In the data rows, 128 means zero.
Here are some points, each followed by its number:
[143 141 118 140 165 126 105 151 129 159 131 103 196 117 112 168] 0
[125  98  83 177 127 206 121 115 175  81  85  91 101 115 116 152] 1
[110 125 170  91 160 202 135 145 134 142  85 133 135 117 189 111] 2
[147 162  92 108 112 181 133 101  76  86  99 133 133 149 103 142] 3
[106 131 154  53 190  38 136 145  76 209 181 156 255 104 118  90] 4
[123 152 193  59 111  78 136 174 134 231 122 218 108 116 222  39] 5
[159  70 133 152 178 139 135 128 157  84 133  49 137 134  49 218] 6
[124 157 146 105 118 169 137 146 142  94  98 131  56  88 162 125] 7
[130  35 188 136 153 120 167 118 231 118 137  80 158 122  94 149] 8
[141  97 125 153  97 182 114 105 123  63  97  88  89 111  83 242] 9
[ 99  65 146  84 191  43 149 217 156 203 213 158 207 137 141  85] 10
[136 157  99 154 155  63 153  88 119  87 172 122 202  86  60 186] 11
[109 140 168  86 124 171 157 115  97 167 110 167 119 129 175  91] 12
[118 137  95 163  88 184  89  81 153  45 110  85  65 158 137 150] 13
[ 67  97 154 132 166 177 112 151 213 108  95  81 101 177 149 116] 14
[167 124 134 110 137   0 145 112  65 170 195 226 213 169  77  74] 15
[108  88 162 138 119 172 137 125 175 139  36  71   0 140 181 105] 16
[149 178 106 138 160  98 147  79 102 145 179 199 214 122 127  80] 17
[164 127 118 129 144  86 116 179  91 135 173 187 132 109 118 158] 18
[178 134 120 138 174  68 130 127 135 160 161 154 123 141 138  69] 19
[135 144  94  78 126 196 119 133 131 153 121 124  30 141 159 115] 20
[154 139 132  45  61 232  84  96  93 127  67 128 103 147 155 126] 21
[132 107 139 170 123 155 119 122 161 107 105  94 106 141 157 143] 22
[111 105 111 138  62 193 145  82 131  96  84  93  46 128 127 131] 23
[150 187 148  76  74 203 105  86  25 138  78 183  65 177 213  90] 24
[110 147  99 178 119 169  91 115 159 111 109 108 139 164 124 142] 25
[209 150  70 232 111  60 145 145  41  61 177  77 198 106  48 244] 26
[116 100 118 141  90 122 161 153 165 123  96 144 181 144 110  85] 27
[113 130  86 173 138 194 106  57  55  91 129 142 100 102 130 127] 28
[121  83 145 169 119 106 158 199 226 151 156 103 135 132  86 170] 29
[100  81 133 186 165  57 108 155 225 110 142  90 160 100  54 145] 30
[109  78 188 143 155 117 157 188 255 146  80  94 116 130  78 147] 31
[134 160 153  84 131  26 122 150 139 141 136 131 165 130  46 121] 32
[132 119  80 160 133 141 117 121 137 116 136 140  55 106 110 192] 33
[ 93  99 162 115 170 139 136 143 185 212 100 156 147 131 159  49] 34
[ 95 110  99 130 121 163 112 103 180 173  89 148 106 121 123 114] 35
[ 94 144 146 121 122 216  97 118 175 120  88  94  66 109 125 182] 36
New points follow, each followed by the numbers of its three nearest points above, looking only along the 3 directions in which the numbered points spread most, nearest first.
[118 138 153 150 151 100 137 153 129 161 117  98 197 131 129 119] 27 0 19
[146 102 123 184 112 144 108 169 173  64 128  82  99 119  81 191] 6 1 9
[138 132 189  81 128  77 141 155 165 159 104 162 150  93 167  65] 34 19 27
[108 117 142 121 202 115 143 160 159 134 138  99 146 120 104 160] 27 0 29
[115 162 146  33 181 102 122 136  40 161 137 228 195 155 147  55] 17 4 19
[120 131 119 163  99 233  95  81 149  57 120  78  39 148 140 227] 13 9 23
[129 121  69 197 103  11 167 116 104  85 179 133 235 148  59 151] 11 26 32
[122 112 185 100  92 158  96 125 147 173 101 136  62 177 149 147] 2 35 7
[140 176 167 114 108  62 132  81  31 150 145 149 222 101 110  60] 17 15 18
[ 78 121 124 150 129 211  98 163 156  63 119  59  91 124  85 189] 1 9 13
[ 67 140 188 134 136 132 120 150 147 162 161 134 128 104 106 106] 27 19 35
[142 110 110 161  99  85 122 164 185 111 169  87 151 111  77 145] 0 30 29
[150 112 186 105 147  97 139 145 140 172  89 124 129  79 142 128] 27 19 35
[156 175  72 229  82 119 127 112  88  53 185  92 118 104  71 192] 26 11 9
[135 117  96 201 133 148 124  91 136  30 114  45  95 151  95 181] 9 1 33
[118 156  38 169  87 147 213 144 172  52 153  79 136 109  49 227] 6 9 33
[132 168  97 195 104 149 132 131 143 105 163 119 155 135  95 188] 33 25 0
[127 111 190  96 101 123 148 138 102 166 144 184 116 120 184  76] 12 2 19
[137 115 139 147  93 189  93 118 174 129  82 121  84 179 144 191] 36 23 22
